(in the rows, 128 means zero)
A single turn carries every row of the set below to another of its rows. Some are shown first; where does it send the rows asked next?
Tur: [145 111 126 135 144 134 136  78 105 129 120 136]
geb: [115 106 130 137 128 123 181 101  95 150 130 134]
posan: [116 102  82 146 103 153 132 116 118 135 152 130]
bola: [118 101 109 140 149 147 184 115 101 128 157 141]
fuv: [ 99  83  92 123 160 134 165 118 119 128 154 143]
kaz: [ 94  80  86 128 149 121 131 119 130 135 138 128]
Pul: [131 113 123 162 127 148 170 112  96 136 143 125]
lupu: [103 122 122 121 159 119 153 108  98 124 142 128]
vaguv: [128 101 128 118 151 124 136 111 157 137 130 155]
punu: [ 99 127 101 127 152 123 153 112 130 119 149 110]
Lut: [107  93 100 149 127 123 116 118 125 144 122 110]
Nal: [119  93 122 147 106 124 155 101  96 161 125 132]
sased: [129 112 112 128 145 141 164 110 151 100 141 141]
sib: [125 109 117 166 116 135 135 114 106 144 126 111]
reriz: [156 104 118 143 131 147 148  86 137 155 150 149]
vib: [113 107 124 127 138 130 142 108  76 134 141 147]
timot: [136  98 122 113 155 140 150 102 140 142 128 166]
dabab: [119  96 103 140 109 148 131 112  86 139 146 148]
Nel: [110  83  99 146  98 123 141 106 120 159 131 127]
Tidan: [132  78 100 140 121 130 116  96 138 125 158 149]
rigin: [125  90  99 134 129 135 141 112 157 106 159 147]
Rup: [134 106 129 137 138 120 130 107 164 141 141 139]
gumol: [ 98  83  87 135 113 119 151 114 143 148 141 125]
zote: [142  88 113 140 129 129 112  79 112 136 138 143]
nurur: [ 94  94  95 124 134 118 178 113 143 138 145 126]
buf: [148 108 123 150 127 131 135  95 155 150 152 137]
Los: [148 100 117 126 145 152 155  90 131 151 138 163]
farez: [137 123 126 129 153 140 162  94 125 112 121 135]
Mase: [102 106 115 126 143 119 192 107 119 139 139 131]
gog: [106 117  80 138 124 140 142 116 141 125 155 112]

Rup goes to vaguv
zote goes to Tidan
Mase goes to geb
Now find these:
punu goes to lupu
fuv goes to bola

A single turn carries every row of the set below to another of its rows. Some are shown first; where does it send the rows asked next?
sonan: [112 100 131 119 124 123 124 111 148 127 151 101 156  97  80]
Bep: [113 118 124 127 113 137 124 120 137 143 129  96 119 110 172]
tak: [104  74 118 122 130 140 134 102 130 124 107  90 104 114 132]
medog: [117  98 112 138 159 131 126 138 134 162 134  93 152  94 101]
Saze: [108  92 124 116 131 130 119 125 166 151 124 102 142 121 171]
tivug: [117 110 123 129 141 141 107 132 126 167 130  71 149 123 105]
Dalem: [ 99  74 131 132 139 129 131  95 122 140 131  82 109 102 120]
Lomi: [104  89 114 112 126 148 128 111 146 130 144 107 171  93 119]
big: [117  97 128 121 135 102 127 110 149 149 120  93 126 164 117]
gige: [108  86 115 149 161 130 125  99 126 147 118  79 125 121 121]
kedi: [111  93 103 113 124 103 129 107 162 151 112  92 144 120 150]
neril: [116 108 125 119 113 128 128 129 118 143 136  94 134 105  75]
daru: [108 120 143 117 124 155 130 128 163 108 117 102 110 127 128]
depuz: [107  89 172 105 134 130 126 110 159 154 141  81 140 108 116]
Rafuf: [111  91 131 127 128 120 131 114 169 142  77  92 129 116 108]
zized: [117 125 128 124 128 139 112 123 137 141 156 101 137 104 159]
Mipi: [107 112 150 127 143 155 140 137 151 103 128 105 124 121 107]
Didim: [123 128 133 121 128 109 129 120 135 138 162 103 132 125 148]
sutu: [109 114 131 114 125 121 136 134 131 136 155  80 156 144 105]
besat: [129 109 110 123  99 107 118 109 131 136 125 125 138 125 111]
paka: [115 108 155 127 142 108 132 134 149 154 155  80 157 126 115]
fudo: [ 98  79 124 127 127 135 128 108 161 154  98 103 110  92 123]
sepe: [123 120 125 112 110 111 138 142 169 132 104 121 139 113 130]
der: [ 99 108 135 131 147 141 159 152 145 160 131 101 139  92 118]
sotuz: [ 99 101 142 118 109 130 149 132 171 113 118 122 132 116 128]
Feziv: [127 119 142 130 132 143 122 122 143 108 122 116 122 110  89]
kunu: [122 126 113 147 134 131 121 133 149 157  99 110 129 134 104]

kunu goes to big
fudo goes to Saze
Now find these:
Didim goes to Feziv
sutu goes to neril
daru goes to tak
paka goes to sonan
depuz goes to Lomi
kedi goes to sepe
Dalem goes to zized

